One turn sends every row of this set to another row. A few are shown first. Where does it send the rows asked after them?
J116: [  9 -11   0 -29 -11 -30   3   1 -25  -5   8  -5  10   9   6 -14  -9  -2
   0 -11   0]
J900: [ -9   3 -10 -28  -4  -8  -6   2   8   8  -5  -3  -6 -12  13   3  -3  -6
 -22   2 -24]
J273: [  1  -7  11 -29 -10  -9   5   7 -22   4  14   4   8  -6  15  -5 -13 -17
 -27  -3  -2]
J993: [ 16  -2 -12 -32  -6 -18  -5   0  -8   3   4  -1  12   9  10  -2   3 -32
 -10 -14  -8]
J835: [  7  -2   0 -14  -3  -4   6   4   8   0   7   1  -1   2   5  -2 -13  -5
  -8  11 -22]
J840: [ -8   8  21 -25  -3 -13  -6  -2  -6  15   1  -3   1   9   8  -4 -13  -3
 -27   9  -9]
J335: [  3   8  -3 -28  -1  -8   8 -16   1   5  14  -3  11  -2 -10  -7  -8  -1
  -5   7  -6]
J584: [ 22   2  -5 -31  -8 -17  -6  -1  -7  14   2  -3   6  -3   9  -4  -5  15
   5  -6  -8]
J951: [ 31  -3  -7 -30  -6 -14  -5   3  -9  -6   3  -1  -3  13   7  -5   0  -4
  -4  -2  -9]
J221: [  7  -3 -16 -39 -14  -6 -12  -1  -6   1  -6   9   2   3  -3 -16  -1  12
 -21  -4  -7]
J263: [-13   6   5 -27 -10 -22  -9  -5 -15  -6  -7 -11  12 -17  17   4  -9 -10
 -12  -3 -23]
J779: [  8   0   6 -36   8  -4 -15  19  -2   9   9  -5   9   9  12  13  -2 -14
  -9  -8  -8]
J831: [  8 -15   1 -24  -8 -25 -11   7 -11   6   0  -7  -6  16  19 -10  -4  -1
  -7 -16   0]
J887: [ 10   3  -5 -51  -7  -8 -10   2  -1 -11   3  -6  11   2   9 -14 -10  -3
 -30 -17   3]
J84: [ 15  -2  -8 -36  -2 -27  -3   2 -12  -9  17 -14  12   6  19   2  -6 -14
 -13 -20  -9]
J704: [ -4   6  12 -37   9  -8  -1   8 -10   3   3   1  21  -1   4   6 -20  -8
 -27  -8   4]
J254: [ -2 -12  -7 -38 -16 -10   2   3 -19 -10   3   3  15  -2   7 -14 -23  -7
  -9 -19 -12]
J180: [ -7  12  15 -21  -3 -10  -3   4  -3  -1   8  -5   6  -4  -7  -6 -18 -22
  -3  -7 -16]
J208: [  5  17  -3 -40 -12 -15 -19  -9  -1 -13  -3   0  21  -6   6 -13   2  -3
 -14 -13 -15]
J846: [ -3  -3  -5 -27   5  -4 -10  -2   7 -18 -15  -5   1   1   1  -4  -7  -8
 -26   6 -12]
J65: [  8   7  -1 -40 -26 -16  -2  -8  -4   5   6  -5  14 -11   8 -15  -1  11
 -20  -9 -13]
J607: [ -7  -6  -1 -31   7 -22  -2   0  -6  15   2  -9  10  -2   3   9   5 -13
 -19   8 -24]
J59: [ -4  -5   1 -37 -17 -20   4   2  -9 -21   0   0  21   4  18 -16 -11  -5
 -23 -17  -5]
J485: [  4 -11   6 -26  -1 -19  -6   5  -6   9 -10  -8  13  18  24 -19   3   0
  -9  -6 -13]
J874: [-23  -4   3 -30  -8 -13  -6   6  -4  16   1  -3   6  14   4  -5  -3   6
   3  -4  -8]
J554: [ -3   0  -2 -43  -6 -28 -17   3 -10 -13  -4 -14  16   3  14  -2  -4  -7
  -4 -21   2]
J781: [ -5  -9   4 -31   4  -9  16   9   3  -1  -8   6   2  -2  10   2 -11 -19
  -8   2 -10]
J248: [-10  -4   8 -12  -2 -20  -4  -1  -8   0  14   4   8  10   0  -3  -5 -10
   4   7 -11]
J716: [  2   5   5 -26 -16 -10 -23  -4  -2 -14  -5  -7  17 -12   5   0  -7   3
  -6 -20  -4]
J390: [ 10  11  -8 -32 -11 -16   7  -8 -11  10   6 -11  11   7  15   4  -1  18
 -13  -2  -7]
J890: [  3   0  -7 -35  -1  -2 -19 -10  -8  -8  10  -1  -6   2   8 -13   0  10
 -26  -6   0]
J580: [  6  -4  -5 -35 -17 -17 -16   2  -1   0  -9  -1  -3   3  16 -12  10   9
  -6  -4 -20]
J206: [-16   0   1 -34  10 -18 -13   7 -14  -6   5   5  12  14   6  12 -10 -13
  -5  -2  -2]
J188: [-14   6  10 -30  -3 -15  -6  -2  -3  15   0  -4  13 -21   9  -6  -7  -6
 -30  -7  -9]
J751: [-24  -5  -4 -26  -3 -10 -15  12  -7  -7  13  -3   6  -6  -7   3  -7  -5
 -15   2  -6]
J238: [ -6   9   6 -37   5  -4  -7   3   2  -3   8   1  10  -9  15  12 -14   3
 -11  12   1]

J84 turns into J831
J248 turns into J835
And these:
J846 turns into J263
J485 turns into J390
J951 turns into J580
J840 turns into J238

One turn sends every row of this set to another row. A few are shown first. Where does it send the rows asked after them?
J641: [  2 -19  -6  -8  -2 -14   4  -4 -11  -6  -3  -6   9   2   7   9  -5  -3
  16  -8   2   5 -19   8]
J757: [  1 -17  12 -11  -4   0 -12   3   8  -2  -9   0  16  -5   3 -11  -1  -2
  15 -15 -16   2   9 -13]
J864: [ -5 -11 -16   2  -7   5 -18  -2  -8  11  -7  -5  -5 -12  -6  -7  -3   2
   5  14   8 -10  -9  -3]
J22: [ -8   6  -8   1  -4  -1 -10  -1  -5   3  -8 -10   9   8   3  -2  13 -11
   3  -8   0 -14  -5 -15]
J117: [-12  -4  13  -9   7 -13   1   3 -10   0  -8  -8  -3 -14 -13   1 -23 -12
   5  -4   0 -11   2   6]
J190: [  3 -12   2   6   7  -8 -42   4   4   6   0   2   0   0   2   2 -19   1
  13  -3   5   9  -5  -1]
J698: [  4  -5   1 -23   5  -4 -16  11   1  15  14  -2  -1  -4 -20  -1 -20  -5
   7  -9   2  -7  -7   1]
J8: [  8  -3  -4 -12  20 -12 -10  -5  20  -3  -9  -3 -11  -7   1   0   7  -4
  11  -5  -1   7   8  -8]
J403: [ 20  -2   3   2  -2   2  -5  12   7  -5  -1  -3  -9  -7  24   2 -19  -2
  11   5   3   5   9   0]
J680: [  2   6  18  -1   6  11  -1  15   4  -4  10  -7   3  -8   0   5 -17   5
   6   5  -5   6   3 -13]
J401: [  3 -10   1   4   1  -3 -21  13   1  25 -10   2   0  -5  -4   0  17  -6
  14  -5  -1  -7   3   4]
J976: [  7 -11   4  -5  10 -14  -4   0   7  -7   5   4   5  -7  21  -7  -6  -5
  24  -9   0 -20  -8   4]
J702: [ -2  -9  14  -5  15  -5  -9   8  21   4   3 -11 -12   4   2  -2  -3  10
   0  -1  16   3  -1   8]
J31: [  2 -20 -11 -14   5   2   2  -1   2   6  15 -13   5   3   3 -15  -7 -10
  -6   6  -4 -11  -4   6]
J928: [  5   3   7   2   4  -1  -7  12   1   1  -1  -5  24 -14  13  12 -22  -7
  10  -3  -4   3   6  10]
J179: [-1 -7 -5  6  3 -1 -7 -2  8  2  5 -2 25  6  4 -4  5 15  1 -5  2  1  4 13]
J245: [  5  -9  -4   7  22 -14 -11  -2   8  16   1   6 -10  -4  -7   4  -8 -15
   6  11 -15  -8  -6   6]
J449: [  0   1  -6   8  -1  -9 -11   3   0   6 -14   3 -15   6  -6   2 -14  -7
   2  -3   3   3  23   7]
J948: [  7  -5   1   9  -4  -1  -1  -3 -10   1  21   9  -4  -9  -9  -5  -6  -4
  13  -1 -11 -17   1  -9]
J199: [ -5 -11   1  -7  18 -18  -3   9  -9   6 -12  -2   4  24   4  -6  -1   1
   7   0  -8   2   5  -2]
J186: [  8  -7   4   4 -15  -6 -11  -6   1  -5   2 -21  -6  -9  -2   2 -10 -12
  -8  -5  -8   4 -12  -4]

J8 turns into J698
J976 turns into J702
J190 turns into J186
And these:
J403 turns into J680
J31 turns into J199
J401 turns into J864
J449 turns into J948

One turn sends every row of this set to another row. A few are shown first. Where does it send the rows asked after them?
J546: [ -4   6   1   0  -2   3  -3   5  -2 -14   8  -6   6  -9  15  -5   6  -1
  20  -7   3  14 -10]
J368: [  4  -8   8   6   7 -17   4 -13  -2   6  13   6  -1  -8  -4  -1   4   9
  -6   6   6 -24  -4]
J369: [ -8   6  -6  -4  -5 -10   6  -6   3   5  12 -16   6  18   0  -4 -13  24
  -4   1   8   4   8]
J999: [ -8   6  10  23   5  -6   0  12 -11   0   1  -2   2  -5 -12  17   3  22
  -6   0  11  -8  -3]
J638: [ -2 -14  17  -1   1 -23  -8   9  -2  13  15   4   2   4  -8  -1  -2  15
 -11   9  -5  -9  -3]
J844: [ -4  -4   4   2  -5 -12   9  -5   6  17  21   0  13   9  -6  12   5  12
 -10   3  -1  -2   6]
J822: [ -6  -1   6  -1  -1 -36 -10  10  -1   3   0  -5  -5   9  -7  -8  -4  15
 -11  10   4  -1 -10]
J164: [ -4  10  -1   6  -4 -22 -10   0  -1  -2 -13   0   5  -2 -17   4  -3  10
 -13   1  24  -5  -4]
J456: [  1   3   0  -5   1  13 -13   7   5  -7   2  -1   0  -1   1 -12   5  -4
  11 -14   3  10  -7]
J647: [-11  11  13  -4   8  -4  -9  10  -4  -4   3   7  -4  13  -3   3   8  -7
  -2   7  -2 -16  15]
J614: [ -5  15   7  14  -5 -11   5   0  -5   2 -13  -7  -3  19  -7  18   0   0
  -2  14   9   1   0]
J93: [ -5  -9  11  -5   2 -23  -9   7  -4   6  10  -9  -3   8  -5 -12 -14  26
  -5   6   0  -4  -2]
J132: [ -4  -6   4   3  -9 -15  11 -19  -2   7   5 -11   7  13 -11  10  -8  14
   2   5   5   5   4]
J367: [ -2  -4   2   3   7 -17   7 -15  -5  -3   9  -8  -6  -4   2  -9  -7  23
   0   4   9 -18  -2]
J602: [  1   5  -5  -4  -3  -6 -12   4   9  -7  -4   0   1  -3  -3 -10  11  -9
   7 -14   8  18 -14]
J322: [ -1   4   7   0   1   5 -14   2  -6   3  -6   3   4   1 -14  -2 -10  12
  -9  -2  17 -16   9]
J927: [  4   5   9   4   9  -5  -2  -3  -3   0   0   6  -8  -1   1  -6  -1   3
  -6  10  10 -31  -1]
J512: [  0   7   0  -4  -4  -3  -8   2   3 -10   1   2   8 -10   9  -5  12 -15
  13  -5   7  13 -11]
J40: [  0   7  -7  -6  -1  13 -11   2   5  -4   6   2   4  -5   3 -10   5  -3
  15  -5  -1  12 -12]
J7: [  2  -6  11  -2  -8   0   5 -14  -1  11   4  -2   8  13 -13  12  -8   3
  -1   7   3  -6   9]
J25: [-17  -6   4 -14   4 -20   2  -9  -3  -6  19  -8   3   5  -5  -5  -4  16
   6  -4  -2  -1  15]
J718: [ -2   1   4   4  -1   2  -1   3  -1 -10  11   0  10 -12  12   1  14  -5
  18  -6  -1  13 -11]
J12: [ -2   2   2  12   4   1  -2  12   0  -5   8  -1   0  -7   0   4  19   1
  13 -14  -3  16 -15]
J342: [ -3   9   7  20  10 -16   4   2  -9  -5   1  -1 -12  -2   3   2   6  12
  -3  10   8 -22  -8]
J657: [  0  12   6  -4  -2   5  -5   3   7  12   4   4   6  20  -2   4  -2  -1
 -12   7   6 -11  11]
J38: [  1  -5  -1   1  -2  -7  -5   2   8   0   9   5   7  -9  -5   0  19  -8
   8 -14   1  17 -14]
J924: [ -7   9   1   8  -8 -15   9  -8  -6  -3  -9 -18   0  19  -7   9 -11  14
   2   9  11   7   0]
J876: [ -8   5  15  11   7 -21  -8  20  -7   3   3  -4  -8  11  -2   0  -1  19
  -7  12  -2  -6  -9]
J868: [  0   1  -9  -1  -5  -3  -5  -2   7  -2  11   4   9 -11  -2  -1  14  -6
  12  -6  -2  18 -17]
J505: [ -4   6  -9   1  -2   6  -5   4   0  -7  10  -5   2  -8   5  -5   6   7
  18  -8  -3  18 -14]
J610: [ -2   5  -1   8   3 -30   2  -8  -2  -6  -4  -4  -8  -2  -2  -6  -1  11
  -5   8  18 -15 -10]
J747: [-10  19   5  17   1  -4   6  13  -2   5   6  -7  -1  19   4  15   6  14
  -6   9   2  -1   2]
J212: [-1  6 14 11 -2  7  4 -1 -6  8 -2 -1  2 17 -8 18 -1  2 -2 11  1 -7  9]
J811: [ -9   1   4   6   2  -4  -1   1 -10  -4   2 -11   4  -2 -10   1 -13  32
  -2  -6  14  -6   3]
J331: [-20  17   7   8   9 -21   0  13  -9 -13   3  -3  -8  11   1   9  11   4
   3   5  -1  -3   5]
J81: [-18   9  -2  -5   2 -37  -1  -3  -2 -13   3  -9  -3   8  -5  -3   3   6
   0   4   7   4   5]
J112: [ -3   5  -5   7   1   5  -5   7   2  -4  11   2   4  -9   2   4  15  -2
  16  -4  -6  15 -17]
J600: [  0   2   1   0  -6 -10  -3   0   3  -9   9   1  12 -13   7  -1  16  -9
  15  -6   4  16 -14]
J16: [ -2  -7   6   8  -2 -19  -1  -5  -4   9   6   5  12  -9 -21  12   5  15
 -11  -2  14  -9  -1]
J344: [ -3  -1  -2   2   4   8  -3   6   1  -9  10  -8  -1  -4   4  -7   5  11
  16 -18  -1  18 -10]
J215: [  1   3   0  -9  -4   5  -9   1   1 -10   6  -2   8  -8  11  -9   6  -8
  17  -8   6  11  -7]
J730: [ -9  -5  13  -9   4 -15  -1  -4  -1   4  19   9   6   3  -9   7  10  -1
  -1   1  -6 -11  16]
J299: [  0  10 -11  -1  -4   0 -12   2   8  -5   2   3   6  -6   0  -7  11  -9
  12  -3   4  16 -17]
J664: [ -1   2  16  -3   4 -12 -16  15  -2   8   1   5  -5  13  -5  -5  -5   7
 -12  10  -1 -14  -3]
J725: [ -9  17  -7   6  -8 -29   2   0   6   5  -1  -9   4  19  -3   7   3   5
 -12   8  14   9  -2]

J602 turns into J456
J725 turns into J657
J16 turns into J164
And these:
J614 turns into J7
J81 turns into J647
J112 turns into J868
J664 turns into J93
J610 turns into J927
J546 turns into J718

